Some points, one per row:
-2.47  1.34  0.89  1.79 -1.26 -1.15  1.02 -0.62 -0.18  0.73 -0.60  1.02 -2.06  0.45 -2.76  0.04
-0.22  1.13 -0.12  1.37 -1.16 -0.82 -0.09 -1.68 -1.90 -0.39 -1.00  1.64 -0.89  0.08 -1.47  0.55
 1.01 -0.49  0.02 -0.20  0.40 -0.17 -0.63 -0.14 -0.51 -0.19 -0.62 -1.40  0.24  0.27  0.82 -0.62
-0.58 -0.85  0.20 -0.13  0.37  0.21  0.90  0.96  0.15 -0.16  0.06  1.10 -0.12 -0.04 -0.36 -0.66
-0.48  0.73  0.22 -0.18 -0.07 -0.88 -0.35 -0.48 -0.15 -0.26  0.83 -0.22 -0.09 -0.29 -0.13 -0.03
-1.61  0.63  0.43 -0.39  0.64 -1.51  0.49 -1.13  0.89 -0.10  1.70  0.40 -1.08 -0.15 -0.53  1.00
 5.41 -1.98 -0.27 -3.13  2.51 -5.85 -3.42 -3.02 -2.62  3.77  3.96 -1.29  2.59  0.20  2.67 -0.46
 0.23  0.58 -0.61 -1.56  0.32 -1.26 -0.56 -0.80 -1.96  0.47 -0.19  1.37 -1.31 -0.31 -0.54  0.27
-0.27  0.11  1.25 -1.10  2.10  0.74  0.54  1.26  1.16  1.75  0.70 -2.39 -0.05  0.09  2.67 -0.08
-3.00  1.51  1.37  0.51  0.78 -3.06  0.02 -0.58 -0.90 -0.87  0.88  0.59 -0.90 -0.73 -1.06 -1.21
-0.68  0.70  0.49  0.06  0.77 -1.15 -0.44  0.05 -0.16  0.84  0.83  0.10 -0.19 -0.53  0.35 -0.26
 1.03  0.08  0.47 -0.71  1.34 -0.03  0.22 -0.51  0.26  1.38  0.68 -0.33 -0.48  0.13  0.08  0.27
-1.06  0.01  0.65  0.20 -0.27  0.54  0.87  0.05  0.88 -0.40 -0.06 -0.09  0.19  0.74 -0.05  0.20
-0.55 -0.83 -0.19 -0.03  0.15 -1.21 -0.17  0.18  0.10  0.35  0.15  0.04  0.06 -0.51  0.50 -0.95
-0.36  0.59  0.44  0.26  0.53 -1.76 -0.41  0.00 -1.50 -0.26 -0.82 -0.20 -0.05 -0.44 -0.32 -0.96
 0.06  0.16  0.46 -1.89  0.96 -0.50  0.35 -1.24 -0.14 -0.13  1.87 -0.08  0.36  0.91 -1.12 -0.62
-0.33 -0.69 -0.44  0.02 -0.89  0.16  0.05 -0.60  0.00 -0.50 -0.55  0.08  0.87  0.46 -0.17 -0.64
 0.20 -0.48 -0.48  0.12 -0.25  1.79 -0.24 -0.18 -0.98 -1.04 -0.76 -1.88  1.10  1.75  0.42 -0.12
-0.27 -0.15  0.17 -0.34 -0.37  0.88  0.09  0.21  0.54 -0.23  0.04  0.32 -0.12  0.24 -0.04  0.11
-0.47  1.46 -0.13  1.62 -1.18 -0.50 -0.56 -1.91 -2.29 -1.40 -0.36  1.97 -1.11  0.07 -1.49  1.30
 2.17 -0.81  0.35  1.17 -0.70  2.79 -1.43  1.32 -0.81 -1.47 -2.03 -2.19  1.99  0.39  0.98 -1.54
-0.49  0.20  0.05 -0.40  0.48 -2.21 -0.20 -0.15 -0.63  0.48  0.37 -0.76  0.42 -0.17 -0.44 -1.18
 0.76 -0.47 -0.33 -0.79 -0.63  2.17  0.42  0.14  0.48 -1.27 -0.42 -0.61  0.80 -0.01  0.40 -0.07
-2.43 -0.41 -0.50 -0.07  0.30  0.68  0.75  1.29  1.86 -1.90  1.00 -0.47 -0.20 -1.00 -0.18  0.00
-1.59 -0.33 -0.05 -0.65  1.33 -2.91 -0.40  0.63 -0.02 -0.59  0.43  0.47 -0.61 -1.20  0.72 -1.35
 1.65  0.12 -0.33  0.88 -0.65  0.30 -1.02 -0.77 -1.24  0.77 -0.98  0.76  0.54  0.15 -0.22  0.51
 1.17 -0.27 -0.56 -0.52  0.34 -0.59  0.04 -0.56  0.25  1.01  0.04 -0.12 -0.32 -0.54  0.28  0.37
-1.14  0.88  0.22  0.33 -1.05  1.66 -0.13  0.74  0.41 -3.14 -0.08 -0.54  0.25  0.28  0.84  2.16
-1.62 -0.64  0.34  0.66 -0.29  1.56  0.17  0.29 -0.18 -0.61 -0.84  1.37 -0.43 -0.11 -1.23 -0.31
-0.37 -0.49 -0.20 -0.51  0.39 -0.80  0.01  0.48 -0.35 -0.12  0.14 -0.17 -0.11 -0.33  0.38 -0.53
-0.10  0.39 -0.02  3.35 -1.82  0.55 -0.24 -1.19 -3.19 -1.45 -3.88  1.53 -1.32  0.44 -2.71 -1.36
 0.36 -0.72  0.09 -0.48  0.57  0.19 -0.36  0.37 -0.05  0.45  0.83  0.14  1.13  0.67  0.22 -0.45
 0.23  0.24 -0.58  1.44 -0.82  1.84 -0.31  1.06  0.81 -1.57 -0.21 -1.45  0.67 -0.17  0.89  0.72
 1.58  0.21 -0.79 -0.97  0.79 -2.66 -1.36 -0.79 -1.07  1.06  1.22 -0.83  0.40 -0.68  1.41 -0.79
Here are 12 more points, each followed by its number:
-0.28  0.34  0.10 -0.90  2.08  0.52 -0.46  1.77 -0.52 -1.69 -0.46 -1.72  1.09 -0.19  2.72 -0.86 0
-0.82 -0.90  0.11  1.13 -0.78  0.49  0.36 -0.45  0.45  0.39 -0.19  2.05 -0.77 -0.38  0.42 -1.50 1
 0.01 -0.34 -0.19 -0.82 -0.22  0.81 -0.11  0.79  0.72  0.16  0.06  0.05  0.08  0.29  0.31  0.34 2
 3.65 -1.32 -0.13 -0.81 -0.68  1.95  0.54 -1.72  0.25  0.58 -0.16 -1.50  1.10  1.08  1.07  1.18 3
 0.17 -0.23 -0.09 -0.47  0.16  1.27  0.96  1.72  1.15  1.01 -0.93 -0.14 -0.49 -0.41  1.41 -0.26 4
-0.54  0.67  0.07  0.46 -0.46  0.44 -0.38  0.75  0.49 -0.20  0.42 -0.42  0.62 -0.10  0.58  0.39 5
-0.08  0.03 -0.06  0.38 -0.05 -0.11  0.18  0.10  0.02  0.42 -0.05  0.40 -0.27  0.01 -0.23  0.47 6
-2.05 -1.62  0.08 -0.27  0.00  2.56  1.34 -0.27  1.88 -1.34  0.01 -0.65  0.23  2.46 -1.37 -1.55 7
 1.92 -0.89 -0.85 -1.34  0.96  0.56 -0.96 -0.61 -0.22  0.16  0.78  0.10 -1.19 -0.34  0.76  0.38 8
-0.55  0.28  0.22  0.53  0.02 -0.47  0.26  0.32 -0.95 -0.44 -1.25  0.39  0.29 -0.23  0.29 -0.45 9
-0.99 -0.45  0.41 -1.12  0.14 -0.85  0.90  0.52  1.30  1.30  1.23  1.85 -1.37 -1.56  0.16 -0.09 10
-1.71  0.15  0.00  0.48 -0.81  0.11  1.25  0.99  2.72  1.55  0.67  0.32 -0.69 -0.80 -0.60  1.88 11
Which of these numbered points is nearest to each point below by angle, seen from the average point of the first points? Its number follows each.
-0.39 -0.01  0.25 -1.30  1.15  0.95  0.70  1.47  1.92  1.00  0.02 -0.94 -0.47 -1.14  1.66 -0.38 > 4
 0.66  0.30 -0.32  0.18 -0.31  0.03 -0.15 -0.70 -0.71 -0.09 -0.18 -0.14  0.51  0.31 -0.16  0.01 > 3
-0.13 -0.86  0.50 -0.65  0.95 -0.87  0.82 -0.48  0.09  0.46  0.52  1.02 -0.48  0.25 -0.60 -0.31 > 10
-0.57 -0.16  1.04 -0.78  0.25  2.08  0.62 -0.31  1.64 -2.06  1.38 -1.85  0.90  0.94 -0.31 -0.84 > 7
 0.17  0.37 -1.03  1.62 -1.47 -1.02 -0.58  0.19 -0.14  0.72 -0.01  1.23 -0.92  0.04 -0.26  1.91 > 6
 0.23 -0.36 -0.27  0.12 -0.45  1.34 -0.03 -0.13 -0.10 -0.40 -0.61  0.82  0.05  0.34  0.09  0.13 > 2
-0.22 -0.08  0.49  0.43  0.05  0.73 -0.43  0.52  0.25 -0.37  0.57 -0.65  0.18 -0.25  0.12 -0.20 > 5
-0.39 -0.20  0.17 -0.50  0.33  1.00  0.25  0.05  0.35 -0.75  0.32 -0.31  0.38  0.53 -0.13 -0.56 > 7
 1.24  0.72 -0.50  1.18 -0.88  1.41 -0.90  0.15  0.32 -0.93  1.27 -0.65  0.43 -0.64  0.50  0.47 > 5
-0.65 -0.30  0.02  0.05 -0.38  0.13  0.57 -0.04  1.21  0.75  0.73  0.01 -0.39 -0.02 -0.30  0.49 > 11
-0.02 -0.46 -0.12  1.71 -0.78  1.11  1.16 -0.75  0.41 -0.35 -1.30  0.19 -0.31  0.92  0.42 -0.12 > 1
 0.56 -0.96  0.12  0.21  0.44 -0.81  0.48 -0.62 -0.48  0.53 -0.51  0.38 -0.46  0.29 -0.54 -0.54 > 1
-1.66 -1.59  0.91  0.32  0.86  3.56  0.85  1.09  2.46 -2.01  0.25 -0.92  1.15  0.82 -0.29 -1.75 > 7
-1.45 -0.47  0.26 -0.60  0.69 -2.04  0.00  0.46  0.39 -0.19  0.44 -0.30 -0.55 -0.98 -0.14 -1.29 > 10
-0.79  0.40  0.14 -0.03  0.16  0.01  0.68  1.28  1.18  0.87  0.25 -0.51 -0.26 -0.16 -0.41 -0.07 > 11
-0.21 -0.07  0.25 -1.00  1.26 -1.40 -0.85  0.29 -1.24 -1.26  0.46 -0.73  0.95 -0.73  1.35 -0.19 > 0
 2.25 -0.36 -0.62  1.06 -2.15  2.99  0.96 -1.00 -1.07  1.10 -1.66  2.54 -2.30 -0.18 -3.50  1.13 > 6
 0.23  0.17 -0.27  1.47 -1.30 -0.08 -0.09 -0.51  0.15  0.10  0.12  0.38  0.22  0.10 -0.13  0.74 > 6
 1.35 -0.31  0.08 -0.35  0.29 -1.31  1.36  1.05 -1.58  3.16 -2.37  0.46 -0.28 -0.89  2.25 -1.47 > 4
-0.08  0.64 -0.32  0.70 -0.05 -0.13 -0.18  0.53  0.66 -0.11  0.33 -0.77 -0.19  0.23  0.10  0.29 > 5
 0.67 -0.24 -0.02 -0.81  0.54 -0.83  0.52  0.13 -0.78  0.67 -0.31  0.07 -0.01 -0.28  0.70 -0.34 > 4
 0.77  0.99 -0.62  1.25 -1.55 -0.94 -0.61 -0.52 -1.91  1.90 -0.84  3.28 -0.25  0.07 -1.08  1.21 > 6
-2.52 -0.85  0.74  0.46 -0.53  3.26  1.51  1.79  1.16 -1.20 -0.58  1.47 -0.07  1.00 -1.10 -0.61 > 7
 0.15  0.38  0.23  0.38  0.21 -0.08 -0.20  0.17  1.39  0.47  0.95 -1.32  0.24 -0.21  1.14  0.48 > 5
 0.19  0.22  0.25  0.69  0.20  3.77  0.85  2.06  0.85 -2.28 -0.92 -1.60  0.12 -0.45  0.29 -1.30 > 4
-0.48  0.57  0.20  0.20  0.18 -1.26  0.00 -0.15 -0.97 -0.20 -0.46 -0.06  0.39 -0.37 -0.31 -1.23 > 9
 1.09 -0.96 -0.29 -0.46  0.60 -1.45 -0.78 -0.80 -1.43  0.34 -0.10  0.01 -0.17 -0.48  0.30 -0.77 > 8
 0.74  0.83 -0.40  1.29 -1.62  0.57 -0.48 -0.17  0.03 -0.29 -0.09 -0.34  0.92  0.29  0.48  1.05 > 5
-0.52  0.61  0.13  0.62 -0.84  0.73 -0.13  0.02 -0.21 -1.12 -0.50 -0.01  0.13  0.26  0.08  0.14 > 5
-0.29  0.30  0.05  0.22 -0.44 -0.28 -0.06  0.34  1.05 -0.23  1.19 -0.29 -0.52 -0.66  0.02  0.37 > 11
-2.76 -0.29  0.28  0.25 -0.42 -2.43 -0.30  0.53 -1.15 -2.11 -1.17 -0.58  0.37 -0.92 -0.22 -2.12 > 9
 1.81 -1.21 -1.72 -0.30 -1.59  2.63 -0.34  0.34  0.98 -0.62  0.13  1.32 -0.01 -0.15  1.64  1.92 > 2
-4.18  1.41  1.35  2.79 -1.90 -2.22  1.19 -2.15  1.02 -0.93 -0.16  1.08 -2.54 -0.63 -3.29 -1.24 > 1
-2.72  0.75  0.60  1.73 -1.66  2.07  1.43  0.16  2.51  0.16 -0.32  1.02 -1.35  0.56 -2.30  1.09 > 11
-1.29  0.70  0.60  0.15  0.07 -0.65  0.35  0.41  0.49 -0.07  0.07  0.68 -0.98  0.05 -1.34  1.29 > 11
-1.44 -0.85 -0.39 -0.09  0.16 -0.03  0.33  1.42  1.47 -0.25  0.56 -0.49 -0.11 -0.31 -0.12 -0.31 > 11
 0.07 -0.54 -0.54 -1.11  0.75  0.51  1.34 -0.59  1.24  1.62  0.48  1.79 -1.95 -0.55 -0.65 -0.31 > 10
-2.42  1.28  0.95  0.95 -0.87  1.28  0.96  0.74  2.10 -0.33  0.22 -0.39 -0.67  0.87 -0.57  0.64 > 11
 0.27  0.87  0.69 -4.20  2.82 -3.04  1.46 -0.42  0.99  3.56  1.53  1.17 -2.89 -0.23  0.70  1.57 > 10
-1.07 -0.02  0.20  0.52  0.31 -0.66  0.34  0.04 -0.31 -0.19 -0.07  0.33 -0.40 -0.59 -0.99 -0.64 > 1
-0.60  0.08  0.35 -0.59  1.75 -0.09  0.01  0.99 -0.03 -0.50 -0.37 -1.82  1.47 -0.43  2.01 -1.16 > 0
 1.32 -0.11 -0.72 -0.42 -2.06  5.05  0.91  0.81  0.67 -1.70 -1.98  0.18  1.23  0.06  1.08  0.41 > 2
-0.77 -0.71  0.49  0.30 -0.04  1.69  0.56  0.92  0.57 -0.97 -0.07  0.26  0.01  0.56 -0.42 -0.70 > 7
-0.17 -0.30  0.05  0.03 -0.35  1.20  0.82 -0.19  0.63 -0.58  0.05 -0.07  0.24  0.12  0.10 -0.66 > 7
 1.86  0.03  0.18  0.07  0.22  0.64 -0.52 -0.34  0.00  1.19 -0.07 -0.05  0.55  1.21 -0.20  1.26 > 3
-0.76 -0.19 -0.52 -0.58  0.15 -0.21 -0.39  1.03  0.29 -1.03  0.04 -0.76  0.42 -0.70  1.32 -1.02 > 0
 0.08 -0.10  0.11  0.23 -0.44  0.66  0.21  0.11 -0.12  0.10  0.23  0.33  0.92  0.45 -0.36  0.10 > 2
